Rotation paths and how fast each direction turns (degrees per step)
Each turn is a multiple of 5 degrees from 10 to 175, or 0.
Each row of a path follows its step; steps can be skipped.

step 2: [  3 -25  -9 -13   9   1  -6 -10 -15   2   4  -8 -10  11  13  23  -4 -13
 -26  11  -6   6  18   3   3   6  24   6  -6   8   5   7   7 -18   8  10
  -1   1   9  13  11  -7  17   1  -7  20 -13 -18   4 -11   9 -31   1  -5
   8   5 -12 -18   2   8  -1  -5   6 -12   0   2 -10 -11 -10  -8  13  13
  -5  -4  19  14  -5  34]
step 3: [-17  -1  23   9  -1   0 -11  12  -9  27  -4  14   4  -5   3   4  10  -8
 -14  -3  -3   7   8 -21  20   3  -1  -2   3   0  15 -11 -27 -11  27  12
  -1 -20  -9  -8   7 -10   0  -7   0 -31   3  -2   7   8  -6   5   9  11
   2  -6 -10   0   1   0   2 -13  -4   0  21  -6 -26  -1  12   9 -27  -2
 -19  14  -6  22  -9 -10]
step 7: [  3  -1 -16  -5   7   1 -16  22   7  10   7 -12   8   1  -7   2   7  -5
  -7 -12   6 -18   6   0  15   8  16  24  29  -2 -33  17 -10   6  18  -1
  13   8 -17   5   8 -10   0 -33 -12  -7  -7 -17  -7   2 -15   2 -11  -4
   0  -2  -1 -22  -8  16  -8 -11  15   2  12   3 -22  -1  -9   4  11  -4
   0 -14  -6  13 -10   0]
step 12: [ 10  16   4   5  -6   4   7   1   9  12 -15   1 -18  -1 -15 -15  10  10
 -17  18  -7  10  15 -27  -5  12   2   5  -6  -9   6   5   3 -12   9   4
  13 -11 -12  -3  12 -14   9 -22  23  -3   4 -24 -19   2  -4  -6 -12  -8
   8 -23 -17  11  -9  10   9  -2 -22  18   7  -5  -1   1 -19  13   4   9
   6   0   2  19 -23 -16]
step 13: [-31 -17   4 -14  19  14  22 -11   4 -13   5  -8  -2  14  -8  -2  -7   1
  -1   1  -6  -7  -2   9   1  -1  -2   1   4  20 -11  16  -5  14  17 -12
  -6   7  14 -23  -2 -10 -17   7   8  -6 -18 -22  23  21  16   5 -10   5
   7   0   8   4   3  -3   7  -4  -7  -3   5   8 -23  19 -15  -9 -10  28
  -3 -12 -11   9 -10  -1]
step 14: [  4  -2 -22 -16   3  27 -14   7   1  31   5   2   7   0 -12  -4  -3  -1
  15   8   8   9  12  -8   8  17   9  -9   6  -4 -16   1  -6  -3  -9  20
 -12 -10   5  -2 -11  -1 -11   7  22 -10 -14   1 -16  -7  17 -24   7  -6
  -1   5 -18  14 -23   6   6  -4 -11  10   8  -7  -7  -8   7  19  -2   4
   3 -12  31 -11 -17  14]
step 17: [ -2  -2  -9  -7  12  -4   3  -4   6   2   1   6  -7  10   0   7  36  12
 -20  -9   4  14 -20   6  -4  14  -6  -6  18   2  -1   7  -6   9   3  16
 -10   3   0   6   9  -4 -22 -12   3 -17  -6 -14  27  13   7   4   1 -18
  12 -20  -1   9  20  -8 -11   6  -9   4 -12 -16  23   4  -4   9   8  -7
  -2   2   0 -17 -34 -22]
step 19: [ -3   9   3  -5   5  14  -4   9   9  24  -5   1   5  -5 -12  12  -8   5
  -6 -12  16  -3 -18  25  -4 -23  -7  -8  11   8  12   4 -24   7   6   0
   6 -25 -19  -2  -9  -9 -21 -11  10 -10 -14  12  -5   7 -13  -7 -10 -13
  20 -10   8  16   3 -13   4 -32   5 -11  12 -14  -6 -10   5  -1  -5   1
  13   9  10  19 -20  -8]
[-7 -3 -1 -3  1  0  0 -5  1  0  2 -2 -2 -1 -3 -3 -2  4  3 -1 -3  4 -2 -1
 -1  1 -3  1  1  0  2 -5 -2  3 -9  0 -4 -1 -1  4 -1 -3 -2  2  2 -1  5  0
  0  2  7  1 -2 -3 -2  1  4  0 -6  4  3 -6  2 -2 -4 -5 -3  0 -3  0 -2 -4
  0 -1 -2 -2  0  0]	80
[-1  1  1 -6  0 -2  3  0 -2  0  2 -1 -4 -2 -1  1 -7 -1 -4  4  2 -2 -6 -2
  1  0 -2 -6  2  0 -8  2 -1  0 -3 -1 -1  2 -4  2  3 -3  0 -3 -3  2  4 -1
  1  4 -3 -5 -1  0 -1 -6 -2  1  1  2  0  0  0 -2  5 -3 -1 -2 -3  2  3  8
 -2 -1 -1  1 -1  1]	65
[ 1 -2  1 -3  2  5  3  5 -1  1 -5  1 -3 -4 -2  6  3 -2  8  2 -3  4  1 -2
  3  1 -5  0  2 -1  6  3  1 -3 -2  2  4  0  0  2 -2  2 -1 -3 -4  2  2  0
  0  3  3  0 -1 -1 -1  1  4  4  4 -3 -6 -4 -2 -2 -2  1  2 -1  1  0  2  4
 -1  0 -3  1 -1 -5]	160
[-4  2  5  0 -1 -2 -4 -3 -3  0  8  0 -3 -2  0  3  2 -2 -6  3 -2  2  0 -5
  0 -5  0  0  0  2  4 -1  4  0 -3  0 -2 -1 -1 -3  0  4  0  0  4  0  3  2
  3  1 -4  2  4 -2 -2 -1  0  3  3  1 -9  1 -1  3 -1 -3  2  4  1 -3  3 -6
 -1  0  2  3 -2 -4]	55
